In the rows, zero is written as 128.
Each path below is one point turned by a fixed rotation once a step. After each direction that follows a path, write how fast that rotation turns it, in degrees per step (0 if it stays still).
Each turn is a multiple of 5 degrees from 10 to 175, or 0.
Each row of a path follows its step; steps can be skipped.
path 1
step 3: [140 119 133 138 125 122 114 143 136 129 135 128 122 125 125 126 124 132
 135 134 129 129 129 119 121 132 127 137 119 125 130 127 130 123 126 123
 110 131 124 126 132 131 141 130 135 127 132 124 124 124 138 124 123 135
 126 133 126 135 127 124 114 125 121 125 118 132 124 120 117 119 137 134
 129 124 121 121 133 140 128 134 129]
step 9: [115 136 120 127 134 128 119 124 130 127 135 124 124 135 134 128 120 132
 127 145 125 145 137 132 120 123 130 133 126 129 130 128 129 132 127 126
 134 129 124 115 123 115 135 132 123 116 130 123 117 128 133 134 132 128
 126 127 128 130 122 128 110 143 124 121 120 137 135 134 121 124 129 128
 135 135 128 127 118 125 131 127 135]
step 10: [128 145 134 129 130 121 122 119 127 139 133 128 121 133 131 129 138 129
 122 138 126 140 132 138 137 132 121 132 132 131 131 130 119 133 133 120
 121 127 123 122 130 121 139 121 122 117 116 120 117 124 128 134 124 128
 129 129 122 138 125 135 130 142 132 117 132 134 141 133 131 132 136 133
 134 126 131 125 120 123 135 126 135]
step 11: [132 139 134 138 131 144 127 125 124 131 133 137 128 141 129 122 136 142
 133 121 130 142 121 129 133 120 117 124 136 119 128 126 131 127 129 127
 133 131 123 119 138 122 130 125 120 123 116 118 116 129 136 129 129 125
 134 130 121 135 127 134 129 131 128 118 128 128 131 127 129 136 138 124
 135 121 139 133 131 127 127 127 139]
step 13: [131 122 129 134 122 136 130 125 124 117 141 132 120 133 138 131 129 127
 123 129 130 134 129 111 125 136 128 131 126 126 126 111 125 136 118 116
 123 134 112 127 126 114 124 135 133 125 118 136 124 126 135 127 127 119
 129 122 130 138 133 125 130 126 124 120 133 127 132 128 119 125 133 131
 134 123 123 124 123 133 131 140 140]
step 17: [136 113 130 130 138 138 126 134 119 117 136 133 111 125 128 121 127 130
 126 121 138 124 125 122 129 126 126 133 123 123 121 132 115 125 128 130
 131 122 123 125 137 127 124 123 127 124 125 124 129 127 122 140 128 136
 120 143 129 131 120 128 120 133 130 119 134 121 131 123 128 132 126 129
 116 130 136 128 126 137 127 148 126]
step 23: [133 137 139 138 132 126 129 117 116 132 143 130 118 132 122 125 128 139
 126 125 128 127 133 129 113 125 127 141 121 124 128 131 125 135 133 124
 123 133 128 123 122 120 116 125 131 120 126 132 125 134 130 121 130 127
 120 123 127 121 126 122 134 145 122 136 134 130 141 128 130 129 131 138
 128 115 136 127 126 126 128 134 140]
step 24: [136 122 136 126 138 135 135 122 133 132 139 142 129 128 137 133 122 133
 131 132 140 136 136 125 118 126 123 147 134 121 133 131 131 126 140 121
 125 134 121 119 122 124 117 125 128 126 124 127 124 133 129 123 135 125
 133 121 121 127 127 119 129 131 124 129 129 132 131 129 126 132 136 133
 129 126 125 139 121 117 135 121 145]
Directions:
[126 127 129 128 125 129 129 128 128 127 129 129 129 128 127 129 130 127
 128 128 127 128 128 129 126 128 127 126 130 124 128 127 129 129 128 129
 127 129 126 128 129 132 129 128 129 129 126 126 126 129 128 125 128 127
 128 129 127 127 126 130 130 130 128 127 126 130 128 127 129 127 130 127
 127 129 130 128 132 128 125 127 124] : 100
[130 129 129 127 127 128 128 129 128 126 130 128 126 128 126 128 130 127
 130 127 129 127 127 125 127 129 127 127 128 127 125 127 128 126 127 129
 130 125 129 127 127 129 130 129 126 130 126 129 130 129 128 127 127 129
 130 130 127 126 128 128 127 129 127 126 128 126 126 128 127 129 128 130
 129 129 124 126 128 127 132 129 125] : 25
[129 129 131 130 129 129 125 127 129 130 128 127 128 126 129 127 132 128
 127 126 126 129 128 129 128 128 129 126 130 127 128 129 128 129 132 130
 127 129 129 130 127 129 128 128 127 128 127 128 128 128 129 130 130 128
 129 128 127 127 128 127 128 125 130 129 127 128 129 125 127 128 129 126
 128 128 124 132 128 127 130 128 130] : 80
path 2
step 3: [123 113 129 141 124 117 130 110 126 128 125 136 131 135 124 126 124 119
 134 133 117 128 121 125 126 128 134 118 134 130 117 132 123 136 117 124
 130 124 135 123 137 127 129 129 123 129 126 129 124 134 121 127 138 131
 135 115 128 140 128 130 128 122 125 129 130 136 124 123 129 120 123 129
 136 118 127 136 125 129 126 134 130]
step 5: [132 140 129 134 125 126 118 121 142 125 126 130 131 135 124 129 127 130
 115 125 128 123 132 120 124 123 121 126 122 134 131 135 124 130 123 125
 122 140 125 127 134 124 123 115 127 132 140 130 137 124 137 133 121 130
 121 120 132 118 141 119 127 134 122 124 130 137 136 127 133 134 123 126
 138 132 135 131 117 123 123 125 131]
step 6: [124 131 127 120 119 113 135 131 139 136 124 126 127 135 131 122 136 119
 131 133 132 135 132 137 132 126 121 132 117 121 124 132 133 129 133 129
 138 130 129 134 132 137 136 130 123 132 123 129 121 133 123 125 117 128
 116 125 124 133 126 130 134 132 122 128 127 139 124 124 135 142 127 128
 129 139 134 121 128 138 140 128 136]
step 11: [125 131 131 136 127 116 130 135 135 118 129 125 118 138 118 126 138 132
 144 129 139 128 133 126 118 117 137 132 125 129 121 131 130 133 123 131
 124 125 128 127 125 127 137 133 135 124 130 130 126 138 128 117 123 124
 133 132 122 125 125 133 128 119 120 123 120 123 116 135 127 131 116 125
 130 125 141 124 125 127 123 125 127]
step 15: [125 132 135 118 124 119 133 127 124 129 125 131 126 140 122 134 133 119
 132 137 126 132 126 126 124 125 125 130 123 122 120 126 137 132 129 116
 123 122 136 129 133 124 135 127 124 122 118 127 125 116 122 128 125 122
 133 129 116 140 129 120 141 127 131 124 126 140 128 130 129 145 123 128
 136 122 132 128 132 140 136 124 131]
step 18: [134 133 134 119 122 129 134 135 137 134 121 126 117 132 124 132 116 128
 123 126 125 123 119 132 138 129 135 138 130 123 116 134 127 121 137 139
 137 125 120 131 140 125 121 135 127 129 132 132 135 139 141 134 122 130
 119 129 127 128 136 126 132 136 124 124 132 125 114 125 128 126 134 129
 127 127 129 131 122 136 131 129 123]
step 22: [132 129 123 123 125 129 140 123 132 128 129 120 118 127 123 126 124 140
 130 124 132 138 129 125 114 126 134 121 127 124 131 140 121 135 128 126
 124 136 131 126 125 127 129 131 138 130 126 134 129 131 135 134 127 125
 124 135 130 119 132 128 132 143 119 123 118 134 121 123 146 135 138 134
 120 129 124 132 135 133 125 128 118]
step 25: [124 128 125 135 128 124 124 132 135 127 127 129 119 128 136 125 120 125
 121 130 134 117 134 128 126 130 131 120 131 137 134 121 123 127 129 119
 117 130 133 126 136 125 111 134 126 130 125 125 134 113 127 133 123 124
 127 115 127 132 131 122 121 133 125 135 128 120 125 128 134 129 130 117
 126 121 113 119 127 119 143 128 128]
Directions:
[127 129 127 126 125 128 127 128 128 129 127 128 128 128 126 128 128 126
 127 130 127 129 125 126 127 128 127 128 128 128 129 127 128 127 129 129
 128 127 128 129 126 131 130 126 127 127 130 127 127 130 130 126 128 130
 129 131 127 129 130 125 128 131 129 129 125 126 126 128 130 129 127 128
 128 130 131 127 126 131 128 129 128] : 85
[128 126 126 128 129 129 128 130 131 127 127 131 127 130 124 128 126 128
 128 129 130 129 129 129 127 129 128 128 125 129 129 126 130 126 128 127
 127 129 128 128 129 126 128 127 128 126 129 127 126 125 128 129 127 126
 129 129 126 128 129 126 127 128 128 128 131 129 131 129 130 127 125 127
 129 130 130 129 130 126 129 129 128] : 70
[131 127 127 130 127 127 126 126 130 127 129 131 128 129 128 126 124 128
 126 130 129 127 128 126 130 126 128 129 128 128 128 128 127 129 127 128
 129 130 127 129 127 128 128 127 129 127 128 127 131 130 130 127 126 130
 129 128 127 128 127 129 128 130 131 127 130 127 126 131 127 129 129 125
 128 125 126 128 128 126 128 130 130] : 160
[129 129 128 128 126 126 127 128 129 130 125 127 126 127 127 130 129 127
 130 128 129 128 127 131 128 127 127 129 128 131 130 127 127 130 131 129
 130 128 129 128 130 127 127 126 129 129 127 127 128 130 128 128 125 128
 126 125 129 126 129 130 127 127 129 127 127 126 130 129 129 125 127 127
 129 127 129 126 127 126 130 126 127] : 55
[124 128 128 126 128 129 126 128 128 126 128 127 130 132 127 131 128 128
 128 127 130 128 127 126 130 130 128 130 126 127 132 128 127 127 129 128
 127 129 129 128 128 125 128 129 131 128 126 129 129 128 128 132 127 130
 129 130 130 128 128 129 129 128 129 128 127 127 127 127 129 127 129 128
 128 128 125 127 127 128 128 127 127] : 125
